In the rows, zero is written as 128.
Named turns come first, each shown by rows before and after it. Which turns, in which order, take the first row of each pair that follows to the second? Write the first one first, as in the answered first pair.
B:
[137 117 168 110 119 125 160 109 109 129 127 113 145  95 123 139 149 129
 148] => [131 110 156 126  99 138 138 118 133 149 112 117 171 118 123 163 139 141
 134]
[138 135 107 109 177 132 112 122 117 127 142 122 110 129 134 123 135 136
 157] => [164 131 130 103 133 143 115 121 107 112 127 123 119 136 146 119 147 132
 167]
[102 118 121 136 168 112 178 130 145 158 140 107 106  69 126 138 133  84
 127] => [147 115 162 121 104 125 182 122 126 133 112 104 105  80 150 123 158  79
 149]
T:
[135 102 140 123  69 176  83 127 184 140 123  94 158 161 139 135 131 134
 119] => [ 71 125  95 171 154 110 133 138 170 178 159 122 151 126 112 154 100 129
  96]
[117 137  96  84 175 119  97 113 172 154 146 128 126 184 139 149 105 157
 130] => [129 150  99  93 170 102 108 114 143 145 138 154 127 186 149 156 102 163
 140]
[135 140  79 103 138 119  75 125 116 151 115 141 101 176 126 146 128 167
 115] => [133 134  81  98 129 127  65 119 130 152 120 127 105 172 122 140 127 161
 113]
H:
[109 133 122 185  94  82 142 154 101 126 129 120 139 119 111 149 131 101
 136] => [120 114 135 168  66 118 112 154 128 124 122  94 142 132 115 141 136  98
 135]
[ 85 132  99 152 128 125 116 146 168 154 128 124 174 139 112 158  99 123
 108] => [114 119 117 102 121 168  88 138 181 135 126  78 147 132 115 126 122 113
 125]
[109 140 118 155 146 106 150 146 120 157 103 113 124 144 119 131  90 132
 103] => [120 121 124 142 115 136 124 148 150 152  92  95 138 154 121 130  89 133
 102]
M:
[ 99 123 110 152 143 101 135 132 130 191 145 132 124 112 125 131 143 148
 106] => [106 116 106 134 141 122  98 137 151 182 147 118 133 131 128 130 144 157
 103]
[145 127 139 107 141 126 134 137  96 122 128 113 100 139 132 118 120 139
 161] => [140 131 135 112 147 117 149 132  94 130 131 116  96 133 129 122 118 140
 156]
[165 126 104 157 134 141 125 148 133 130 130 152 129 131 137 126 125 122
 137] => [164 129 105 159 134 143 125 149 131 129 130 155 130 133 138 121 128 120
 139]
[139 126 138 142 104 128 114 138 121 102 105 136 156 151 149 138 153 138
 134] => [128 133 139 154 106 112 137 138 107 111 106 145 154 135 148 140 154 129
 135]
Now pairs of rows:
Each pair is two turns apart.
[145 128 129 115 113 145 109 130 139 113 118 137 140 150 141 138 122 143
 128] => [131 139 109 123 150 129 112 132 131 116 130 147 137 146 137 146 111 148
 122]
B then T
[114 139 105  78 158 140  91 147 108 112 120  95  98 140 136  95 133 105
 134] => [139 151 129 100 117 113 130 147  64 106  97 133 114 142 155 102 141 110
 144]
H then B
[165 172 117 105  96 120 104 135 103 102  76 167 130 140 149 123 137 127
 151] => [147 171 115 135  76 109 122 139 111 120  72 181 151 137 142 140 130 119
 140]
M then H
[109 109 126 165  81 149 119 147 168 164 120 120 184 139 124 158 133 125
 107] => [132 105 143 123  71 177  95 136 175 141 122  93 165 140 129 137 151 120
 118]
T then H
[108 134 105 147 116 144 100 137 161 153 121 122 144 140 124 141 115 129
 109] => [111 135 104 110 163 145  99 127 151 135 145 105 109 124 121 116 118 132
 121]
B then M
[172 127 141  79 117 161  92 117 119  95 121 108 113 130 139 107 150 134
 143] => [136 155 104 120 185  96 145 116  76 115 136 157 107 106 130 129 124 138
 132]
T then T
[ 46 137  62 151 185 119 128 139 145 150 128 138 171 114 100 144 142 123
 102] => [141 143 148  78 115 142 149 104  79  76  99 117 124 103 144  73 191 108
 159]
B then T
[125 159  96 133 186 146 133 118 140 119 165 116 134 130 132 114 120 145
 117] => [163 148 131 126 102 164 119 116 134 101 129 119 159 159 153 115 144 147
 124]
B then B
[101 129 121 147 111 108 145 122 141 130 127 133 149 132 108 128 110 104
 117] => [104 121 115 128 116 134 118 127 157 127 127 119 148 149 105 128 109 113
 112]
M then M
[165 136 108 112 163 139 100 134 121  99 118 137 126 135 144 122 117 144
 135] => [152 139 100 134 152 126 104 142 126 114 113 152 146 146 146 142 110 147
 124]
H then H
[136 102 158 120 120 147 140 123 128 106 117 111 129 116 119 127 131 122
 144] => [129 103 144 112 141 147 134 125 129 110 132 104 118 113 108 124 129 124
 141]
B then H
[118 128 106 133 177 103 134 125 111 137 146 153 123 130 104 119 123 130
 129] => [151 126 129 104 159 122 123 113 101 110 139 141 107 134 118  96 142 133
 148]
M then B
